rotation steps, each row followed by its count of steps:
The counts run from 0 to 381.
[-28 -18   2   0 -26  11  27   1 -19  -9   9  31 -11  10  16  32 -43  18
 -43  55  24 -26  -2 -12   2  40   5  28  25  13   3 -23   0 -37   4 -26
  10   9 -17 -19  -1  24  25  -7]
124
[ 34  20   8 -17 -38  45  -5 -47  12  32  -7   5  -9   4  23  18 -19 -13
 -27   6   3  18 -41  14  19  37 -11  29  10 -41  -6  -7   9  -1  -5 -29
  -8 -35   9 -28  21 -19   7 -11]
4
[-23  -4  34 -19   0   3   3 -19  25   1 -11  49  10 -15   2  13  49  -5
  -8  -2  47   2  19 -17 -20  32 -26 -10 -21 -14   2 -19   2 -17  -6  -8
 -28  52 -27  -3 -16  22 -37 -16]
342
[-37  -9 -13  33 -13  24  45  17   5   7   2  20  -2  17  35  15 -13  17
  -9  47  10   8  21 -18 -30  -1  14  -3 -16   6 -20  -5 -42   1  11 -46
  30 -33  -3  -5  -4  37  41 -18]
127
[ 15  30 -24 -11 -44  32  18   0 -33 -39 -23 -16   5  17  45  12 -15 -22
 -19  43 -24  22  -7  33  10 -10 -26  -5 -11 -10 -11 -18  32 -30 -35 -21
  26  -8 -15 -40  18   1  -3   6]
241
[ -9  14  23  -1 -36  -6 -29  15 -15  -5  -5  27 -15 -10  -7  15   8  -8
  10   4   5 -16   6  -7  14  61 -31  16 -16  -4  18 -17  -7 -34 -45 -12
 -25   1 -48 -38  13  19   9 -45]
361
[ -6  26  16 -32 -45  14  -9 -16 -19  23  18  23  13   5   3  22  24  -5
 -18 -18  -1  16 -20  -3  -4  44   6  32   2  10   4 -49  12 -19 -33 -15
 -17 -45  -8 -34   7  -6   7 -27]
379
[ 30  30   9  28 -17  25  -2  47 -15 -42 -22  -1  12  14  13  -3  25  10
   2  33 -22  10 -14 -16  29  -5 -33  -1  -7  22  16   6  -1 -37 -16   9
  18  -9 -36 -31  12  27  29 -36]
215
[-17  24  18  33 -27  -1  12  16  15 -14  16  20   8   2   8  14  21 -21
  11  34  14  14  47 -23 -15  12 -46 -29 -28 -36  -8   8  -9 -26  25 -17
   4  57 -14 -12   0  17  -3 -40]
332
[ 12   2  18   0 -23   0  16  32   5 -41 -27  27  22  -9  24  10 -23 -10
 -16  36  24 -11 -18   6 -15 -10 -37 -50 -16  -7 -13  27 -14   3 -31   4
  25  22 -26   4  -9  38 -28   8]
248
[ 14  -2   3  37  16  37   9  17  -1  -3 -12   6  23  11  20  10  63  46
 -35 -19  -3  65 -25  -3 -30   6  -4   0  -6  29   8  -5 -13   9   6  -1
  12   5  20  13  31  -2   0  -3]
171
[-22  26 -13  26 -48   7  28  13  -9  27  31   6  -6  37  19  10 -17  -3
 -12  36 -35  45   8 -15  10   3   4 -11   8   1 -25 -27 -37 -30 -11 -41
  17   8  -3  -3   5   7   2   1]
95
[-25  21  22  33 -32 -14   4  19  17  -2  13  11   2 -17 -16 -16  22  -8
  17  26  -4  14  36 -27  -1  21 -29 -23 -24 -11 -13 -16 -53 -16 -39 -25
 -16  18 -40  -9  -1  32   6 -22]
363
[  7  25 -12  -8 -44  35  18 -33   8  -2 -27   8 -14 -32  19  10   4 -20
  10  41   6   2   8  11  24  22 -24   5   2 -62  24  27  24 -17 -25 -39
  28  15  -5 -27   4 -14  12 -22]
303
[  9  31  16  32 -19   3 -19  40  19  33  17  18 -22  28  25   4  15  -8
   1  20 -49  28  -7 -42  18  20 -21  13 -14  -3 -11   0 -35 -33   3  -9
   1   1 -22 -13  35  17   5 -42]
68
[ 21 -51   3  31 -18  -8  24  -3 -16 -16 -27  32 -10 -29  21  13 -13  21
 -31  55  25 -17  -5   3  -7  30  -4  -4   3  -2   2   5 -14 -49 -11 -34
   4  -2  11 -12  16   1  39   5]
155
[ -6  19  -5  28  31  33  16   4   0 -32 -31  -3  16  10  -7  -3  57  38
 -24  21 -12  36  -5  -1  20  -1  -3   8   8  20  32 -35   8 -16  -9  10
  12  49 -27  -9  -1  14  -9   4]
197
[ 40  14  22   1 -25  37   4  32   3 -32  -3  20  39  17  42  17  26   5
 -21 -15   3  29 -45   5 -24 -25 -14 -28 -25  15 -37 -13 -12 -19   7  12
   2 -36  13 -13 -10  21   7  -7]
234
[ 38  46  18  14 -51  38 -18 -11  19  18  20 -20  -5  12   9   8 -10  -5
 -18  -4 -14  41 -24  -1  26  35 -27  44  16 -23 -12  -6  -7  15  11 -26
  -5 -18  -3 -29  19  -2  16 -33]
5
[-11  26  13   8 -11   0 -11  16  18  62  -1  30  -9  33  33   3  39   1
  -2  10 -39  45  -6 -40  -5  11   4  -3 -16  16  -8  -2 -35   1 -28 -19
  21   3 -41  -3  27  12 -46 -21]
77
[  6  42  28  41 -43   4  13  14  20  18   0   9 -11  24 -12  13  14   9
   6   9   0  25   9 -27 -15  14 -35   8  -2 -27   0   2 -31 -18  40  -2
  -4 -33  16 -10  36   5  18 -50]
37
[ -5  38  11   9 -24  -6 -15 -24   9 -21  17   4  -3  -5  -3   0  23  -6
   0   0 -18  27  21   6   9  32 -18  26 -13 -11   3 -56 -30 -52 -13 -25
 -35  15 -24 -24  -7  13  10 -20]
353
[ -1 -17  47   6 -40  29  15  21  11  38 -21  27  -2 -11  -5  22  15  -5
 -18   0  24   8  -1 -19 -11  46 -34 -28  -7 -32  -3  48  16  31   0 -11
  -1  -5  -5  -5  16  29  -4 -33]
16
[ 18  30  19  19 -29  24  27 -51  27  -1  -3 -35   4  -8  -4  -2   6   1
 -25  -2 -10  49   1  14   4  -3 -10  26  -6 -31 -26 -34 -32  13  -3 -45
  -6  -4  -3 -22  -1  -1  -4  10]
1
[ 26  42   9  52 -57  13  16   4  15 -28  -7 -24   3 -39 -23  -2  12  -3
   9  21  14  18   5   3   7  -6 -42   7  -2 -27   0  12 -23 -18  12 -28
   4   5   0 -24   5  13  27 -17]
300
[ 24  20 -36  44  -2  22  -7  21 -22 -27 -21  20 -12  13   7  15 -11  32
 -14  21  -4  13 -33   7   1  14 -26   5  24  -1  40 -11   3 -33  -2   8
  -1  -7   2 -16  53  -6  28 -23]
183
[ -8  25   0  -8 -16  -1  17 -29  -8  33  12  20 -15  11  12  10  33   5
 -20   7 -39  47 -13   2  11  12  16  25   9  10 -14 -52 -27 -34 -42 -35
   9   2 -16 -11   5 -17 -40  18]
85
[  7  31 -23 -12 -14  45   0 -38   1 -23 -29  -4   4  13  32   9  -7  -9
 -28 -17  15  14 -28  41 -16   7 -21  28  -6 -19   2 -35  10   0 -15 -17
  -3 -40   1 -46   2   8 -15  -1]
263
[ 15  61   9  -5 -30  12  -1 -24   0   8 -23   2   6 -32  -6  20  64  14
 -14 -37   0  27 -13  13 -27  27 -24  43  -8 -24  31 -11  18  -7   0   7
   1 -15  13 -22  15 -20 -14 -33]
317
[ -7  15  -6 -14   2   3 -17  -4  28  25 -25  61  -4  -7  24  10  27 -14
  13 -10  32   0  -9 -21 -31  34 -29  -3 -15 -44  30  17  -7  -5 -27   8
 -10  -1 -21  -8  18   7 -35 -38]
338
[ 23  11  -9   5  -2  51   6  28  13 -16 -19  33   2  35  46   3   4   4
  12  36  -5  11 -35 -20  16 -23  -3 -62 -15 -12 -12   0 -10 -29   2   0
  -3 -24   9  -1  -4  28  25 -33]
212
[-45  19 -18 -11 -16  22  24 -30 -15  13   6   4   9  23  14  23   7  33
 -46  13  -3  26  -6   8 -18  21  23  49  25  20  -1 -67  -3 -20 -14 -34
  23 -12  -6 -21 -14   8  -6   4]
116
[ -1  20   8  37 -27  10   9  32   8  -3  40  17  13  22  12  20 -34  33
 -26  40  12  15 -23 -31  -3 -10   7  32  22  21 -22 -12 -49 -12  23 -14
  18   7  -1 -11   0  26  27 -19]
122
[ 31  17 -14  69   0  16   2  36  -9 -35  -9   5  -3  18   3   3  -7  37
  -8  33  -5  24 -22   0  -3  -8 -34 -12  16   3  24   0 -26 -30   2   5
  12  25   1   0  47   5  27 -19]
184
[-18  18  25  20  -6  -6  13  15  38  42 -23  51 -15  14  -3  13  36   2
  -3  13  23   1   6 -33 -39  23 -25 -17 -14 -30   8  18 -31  -1   8   8
  -9  -8 -13  11  18  23 -24 -41]
47
[ 31  10 -21  27   2  20  20 -19   6   4   4 -10  -5   0  41   4  10  30
 -33  31 -21  46 -18  -3  -3 -17  26  43   7  10   1 -25 -29 -13   0 -46
  35  -6  15 -13  19 -20  38   9]
148
[-19  35  25  32 -38 -18 -11  25   3  -1  -6  -5   2 -15 -17   1  19  -8
  16  15 -19  10  21 -14  12  33 -27  18  -8   2  15 -27 -32 -30 -41 -17
  -9  13 -57 -25  18  26   9 -31]
362
[-10  28  15  15 -20 -16   7 -28   1   2   7   1 -32  20   3   8  25  -2
 -13  24 -44  31  22  -3   5  14  -8  32 -20  -6 -13 -57 -29 -65  14 -28
  -4   3  -8 -26   5  -7  14 -17]
63
[-18   7  23 -54 -36  25   3 -19 -12  40  25  39  18  10  21  25  25  -8
 -20 -18  18  22 -27 -10  -4  37  10  -4  -5  -5 -18 -50   5  -6 -17 -26
 -14 -38   0 -13 -12  -1  -7 -19]
378
[ 29  49   0  34 -31   4   0  37 -11 -44 -31  -2  10 -11  10  -2 -14  -3
  -8  17  -7   3  -4  16 -10  -5 -51   6  -4   2  11   8 -14   0 -36   8
  30 -19 -36 -27  30  30 -14  -9]
246
[ -3   1  29  37 -47  20  44 -18  27  16  -4  -8 -12 -14  -8   1 -10 -16
  -1  42  10  18  12  -1   9  16 -28 -38 -17 -58 -33  16 -30   9  -1 -55
  -2   3  -4  -2  13  13   9  -6]
11
